runs of hidden systems:
run 1, j_996 (5 x 48):
[[  0 -17  22 -17 -34  -9 -24  19   1  -8  -5  13  -9  -4  14  -5  23   5
   23 -22 -12 -20 -16  -5  -1 -16   3  22  -7  -4 -22  12   1  -1  -7  12
  -11  19  11   0  -2   5 -21  -5  -1  29 -17  -1]
 [ -2 -16  27 -19 -19 -12 -26  13   1  -7   2  16   1   2  17  -1  10  14
   18 -16  -8  -7 -12   0   1 -17   4  22   4  -5 -18  11  14  13   5  25
  -15  23   8  -6 -12  17 -12  -1  13  29 -16  -6]
 [ -9 -11  29 -16  -1 -13 -24  13   2  -2   4  13   8   6  17   5  -5  15
    8  -5  -2   3  -6   0   3 -15   5  14  15  -7 -12   6  22  22  14  32
  -15  23   3 -12 -14  24  -3   1  24  24 -17 -11]
 [-12  -5  27 -12  18 -10 -18   8   3   2   6  11  14  11  14  10 -19  14
   -4   5   3  12   3   1   5 -11   6   6  22  -6  -5   0  26  28  18  35
   -8  19  -3 -15 -13  26   7   3  31  14 -11 -16]
 [-13   2  18  -5  35 -10  -6  -1   2   7   6   4  19  11  10  11 -29  13
  -16  16   5  22   8   1   7  -3   6  -6  25  -5   4  -6  25  28  22  29
   -2  11  -4 -14 -12  26  18   5  33   1  -2 -17]]
run 2, j_669 (5 x 48):
[[-13 -16  18 -17 -19 -12  -7  25  -2   9 -10   3  -3  -2  21  -7   3   3
   15  -9  -9  -4 -10 -10  -5   1   3  21   2  -4 -14  -8   7  13   9  28
  -22  38  12 -19 -10   5  -8   1  17  22 -18  -9]
 [-18 -18   7 -12 -29 -10   9  32  -6  17 -22  -7 -14  -6  21 -14   6 -12
   15  -8 -10  -7  -9 -18 -12  15   3  17  -9  -1 -11 -18  -5   4   6  20
  -19  43  14 -21  -3  -7  -9   0  13  13 -18  -8]
 [-16 -16  -6  -9 -33  -7  20  25  -6  19 -27 -14 -18  -7  17 -21   7 -19
   13  -7  -9  -7  -9 -20 -14  27  -2  11 -18   3  -5 -25 -15  -7   4   9
  -16  35  17 -19   1 -17  -9   3   7   5 -13   0]
 [-13 -13 -17  -2 -30  -2  27  15  -3  15 -28 -16 -21  -5  10 -24   9 -25
   12  -4  -7  -7  -9 -18 -11  33  -8   6 -24   6   1 -27 -24 -16  -2  -3
   -9  20  16 -11   6 -26  -7   4  -5  -3  -6   9]
 [-10  -6 -25   3 -24   4  26   4  -5   9 -21 -15 -19  -6  -2 -26  10 -27
   10   0  -4  -6  -8 -11  -6  28 -10   1 -26   4   6 -25 -30 -25  -9 -14
    1   3  11  -3  12 -27  -7   6 -17 -12   2  12]]
run 3, j_853 (5 x 48):
[[-19  -2 -17   2   2  -2  40  10  -2  25 -27 -23  -8   1   9 -15 -12 -22
   -8  16  -2  10   3 -19 -12  39  -1  -9  -7   3   9 -37 -15  -2  11   4
   -4  20   8 -17   2 -15  11   9  12 -18   1  -4]
 [-18   4 -16   8  21  -1  35  -1   0  22 -19 -22  -1   6   4  -7 -23 -18
  -18  25   5  17   9 -15  -6  32   1 -19   2   2  14 -37 -11   3  14   2
    5   9   1 -15   4  -9  20  10  18 -25   7  -8]
 [-14  11 -11  12  36   2  26 -14   4  15  -6 -13   7  13  -2   0 -29  -9
  -23  27  10  21  12  -4   4  22   0 -23  10   2  17 -25   0   8  14   1
   11  -8  -4  -8   0   2  25   9  17 -25  14  -6]
 [ -6  14  -5  11  45   2  11 -28   8   1   8  -2  14  16 -10   7 -30   0
  -24  24  10  23  12   7  14   8  -2 -24  18   0  19 -11   8   8   9   2
   17 -25 -11   1   0  12  24   9  12 -21  17  -3]
 [  0  15   1  13  43   3  -7 -29   6  -9  17   9  18  15 -14  12 -24   5
  -20  20  11  19  11  14  21 -10  -3 -21  19  -3  15   4  11   7   0  -2
   20 -34 -16  10   2  17  18   5   4 -14  15   1]]
run 4, j_166 (5 x 48):
[[-21   3  -6   2  23  -5  30   5   0  24 -16 -18   4   6  12  -2 -26  -9
  -19  22   3  19   8 -13  -7  28   4 -12   7   1  13 -34   1  14  22  16
   -5  22   3 -23  -5   0  20  12  27 -15   2 -13]
 [-20  -3   3  -6  18  -9  16   8   0  19  -7 -12   9   6  17   0 -26   1
  -12  16   3  21   5  -8  -4  19   4  -2  13  -2   8 -25  13  21  25  28
  -13  31   4 -26 -15  10  16  10  31  -2  -5 -15]
 [-16  -8  14 -12  14 -11  -1  11  -1  13  -2  -1  11   8  17   2 -21   8
   -4   8   1  16   2  -4   0   4   4   7  16  -4  -2 -13  21  26  23  33
  -17  31   4 -25 -15  18   9   7  33  10 -12 -14]
 [-12  -7  26 -14   9 -11 -18  13   0   2   4  10  11   8  17   5 -13  15
    2  -1  -2   9  -2   0   2 -11   7  12  18  -6  -7   1  24  24  16  33
  -14  24   1 -17 -14  25   2   1  29  19 -14 -15]
 [ -2 -10  32 -15   3 -11 -32   8   5  -9   9  19   9   7  13   9  -2  19
    7  -8  -1  -2  -4   4   6 -24   7  12  18  -7 -15  14  24  20   8  26
   -8  13   1  -5 -11  27  -4  -2  20  26 -13 -11]]
run 5, j_982 (5 x 48):
[[  1  -8 -12   1 -38   4  -4   1  -3 -10 -10   2 -20  -6 -11 -21  29 -18
   22 -16 -10 -20 -12  -5   0   1 -10  10 -28   5  -4   2 -26 -30 -25 -20
    6 -12   7  12  16 -21 -22  -3 -31   4  -3  15]
 [ -2  -6 -22   4 -27   7  12  -2  -3  -2 -13  -6 -20  -5 -12 -24  19 -25
   15  -7  -7 -11 -11  -6   0  15 -12   3 -27   4   4 -10 -31 -30 -20 -22
    9 -11   8   9  17 -24 -12   2 -28  -7   2  16]
 [ -8  -1 -27   9 -13   8  23  -6  -5   4 -15 -12 -16  -3 -12 -22   8 -28
    6   4  -4  -3  -5  -7   0  23 -12  -5 -24   5  11 -20 -30 -28 -14 -21
   13 -13   6   7  16 -25  -4   5 -24 -17   7  14]
 [ -9   6 -28  14   3   9  28 -11  -2   8 -13 -16  -9   1 -15 -18  -3 -26
   -5  15   1   6   2  -7   2  25 -10 -14 -15   5  15 -24 -23 -19  -6 -19
   16 -15   2   2  14 -21   6   6 -15 -24  12  10]
 [-10  11 -24  18  21   6  26 -15  -1   9  -8 -15  -3   7 -16  -7 -15 -22
  -14  24   4  13  10  -5   4  21  -5 -23  -4   3  17 -21 -14 -11  -1 -14
   20 -20  -6   3  13 -13  13   6  -5 -29  13   3]]
run 6, j_102 (5 x 48):
[[-15 -18  -2 -10 -37  -8  14  27  -5  14 -26 -10 -20  -7  18 -21  14 -18
   17 -10  -9 -12 -11 -19 -12  23  -1  12 -21   2  -9 -21 -16  -8   0   9
  -14  34  16 -16   2 -16 -13   2   1   9 -15   1]
 [-17 -16  -1 -10 -30  -7  14  29  -6  18 -27 -10 -16  -6  20 -19   8 -18
   15  -7  -9  -8 -10 -19 -12  23   0  13 -16   1  -8 -22 -12  -2   4  14
  -17  37  16 -20   0 -13  -9   1   8   9 -15  -3]
 [-20 -16   3 -12 -26 -10  13  31  -6  18 -25  -9 -13  -3  20 -16   4 -14
   13  -5 -10  -6  -6 -19 -13  20   1  15 -11   1  -7 -23  -7   3   8  20
  -20  42  16 -23  -3  -9  -8   1  14  10 -17  -7]
 [-19 -16   9 -14 -23 -10   8  31  -6  16 -22  -6 -10  -4  22 -13   1 -11
   11  -5  -9  -5  -6 -18 -12  15   3  17  -6  -1  -8 -19  -1   7  10  24
  -19  42  15 -23  -4  -5  -7   1  17  12 -18  -9]
 [-16 -16  14 -16 -20 -13   0  29  -4  14 -15  -3  -5  -3  21  -9   1  -3
   12  -8  -9  -4  -7 -14 -10   8   4  20  -2  -3 -11 -13   4  10  10  27
  -20  43  13 -21  -7   3  -8   2  18  16 -19 -10]]

runs to name:
run 7 (4 x 48):
[[ -5   1 -27  10 -12   9  20  -9  -2   2 -12 -12 -15  -2 -15 -21   9 -27
    6   3  -3  -3  -4  -5   3  20 -12  -5 -23   5  11 -16 -29 -28 -15 -23
   13 -18   5   9  17 -26  -4   5 -24 -17   8  15]
 [ -7   6 -28  16   4   8  24 -13  -2   5 -10 -13  -9   2 -18 -16  -2 -27
   -5  14   1   5   3  -6   4  21 -10 -15 -14   6  16 -19 -24 -22 -10 -21
   18 -21   0   7  16 -22   4   6 -17 -24  13  11]
 [ -8  12 -24  17  20   6  22 -17   0   7  -5 -12  -2   7 -19  -7 -12 -22
  -14  21   3  11   8  -3   7  18  -6 -22  -4   3  18 -18 -16 -12  -5 -18
   22 -24  -5   6  16 -13  11   5  -9 -27  14   4]
 [ -6  15 -16  18  33   6  14 -24   3   1   3  -6   7  12 -18  -1 -22 -12
  -19  24   8  17  11   3  11  10  -5 -24   6   2  21 -11  -4  -3   0 -11
   22 -29 -10   7   9  -1  16   5  -1 -24  17   1]]
  j_982
run 8 (4 x 48):
[[-18   4  -5   1  30  -5  27  -2   4  20 -11 -16   7   8  10   0 -29  -5
  -20  26   4  24   9  -9  -3  26   1 -14  11   0  12 -31   6  16  22  16
   -1  16   1 -20  -8   4  22  14  29 -17   4 -12]
 [-12  10   1   4  43  -4  16 -14   5  11   0  -8  14  15   4   8 -34   3
  -24  25   9  26  10   0   5  14   3 -18  21  -1  14 -22  13  19  22  15
    5   0  -5 -13  -8  14  26  12  27 -15  10 -11]
 [ -8  11   8   7  46  -3   0 -20   9   1   9   3  19  18  -1  14 -33  10
  -24  22   9  23  12   7  13  -3   2 -20  27  -4  12  -6  17  19  14  13
   13 -16 -10  -3  -6  22  26   8  22 -12  11  -9]
 [ -2  11  14   5  45  -3 -17 -20   8  -9  18  15  20  15  -5  16 -25  13
  -19  15  10  17   8  12  19 -18   2 -16  28  -4   7   9  20  18   6  10
   17 -25 -15   6  -3  27  18   4  14  -5  10  -7]]
  j_853
run 9 (4 x 48):
[[-19 -16   5 -12 -23 -11  11  32  -7  19 -23  -8 -10  -4  21 -13   0 -13
   11  -4  -8  -3  -5 -19 -13  18   4  16  -7  -1  -8 -21  -4   7  10  23
  -19  43  15 -24  -4  -6  -6   2  16  10 -18 -10]
 [-17 -15  12 -15 -20 -11   4  30  -5  17 -18  -5  -7  -4  22 -10   1  -6
   10  -5  -9  -4  -6 -16 -11  11   3  17  -3  -1 -10 -15   3  10  11  25
  -20  43  13 -23  -7   0  -6   2  18  14 -19 -11]
 [-13 -17  17 -17 -19 -11  -5  26  -3  10 -11   2  -3  -3  22  -7   2   1
   13  -8  -9  -3  -9 -10  -7   4   5  20  -1  -3 -11 -11   6  13  11  29
  -20  41  12 -20 -10   7  -7   1  18  21 -18 -10]
 [-11 -17  22 -19 -21 -12 -12  23  -1   3  -8   5  -3  -2  21  -7   5   6
   17 -11  -9  -6 -11  -6  -5  -5   2  22   1  -5 -14  -3   9  11   7  28
  -20  35  11 -15 -10  10 -11   1  14  23 -17  -8]]
  j_102
run 10 (4 x 48):
[[  9 -14  24 -17 -25  -7 -35   6   2 -19   6  22  -3   1   7   1  23  15
   23 -23  -7 -17 -15   4   7 -28   0  20   0  -5 -21  23   8   1  -9   9
   -8   2   5   8  -3  13 -20  -5  -3  30 -12   3]
 [  4 -12  31 -17 -10  -9 -37   7   4 -15   9  22   4   5  10   7  11  20
   15 -16  -3 -11 -11   5   7 -29   4  15   8  -5 -20  22  20  12   0  18
   -9   8   3   2  -9  23 -13  -4  10  29 -13  -4]
 [ -3  -8  33 -12   6 -11 -34   5   4 -11  11  22  10   9  11  10  -4  21
    6  -6   0   0  -2   5   9 -28   6   9  20  -5 -14  18  26  21   7  26
   -6   7  -4  -4  -9  29  -3  -4  20  24 -11 -10]
 [ -6  -3  30  -6  23 -10 -28  -1   5  -6  14  19  17  13   9  14 -17  18
   -6   4   3   8   3   6  11 -24   6   1  26  -6  -6  14  28  26  12  26
    0   1  -7  -5 -10  31   6   0  26  13  -7 -14]]
  j_996
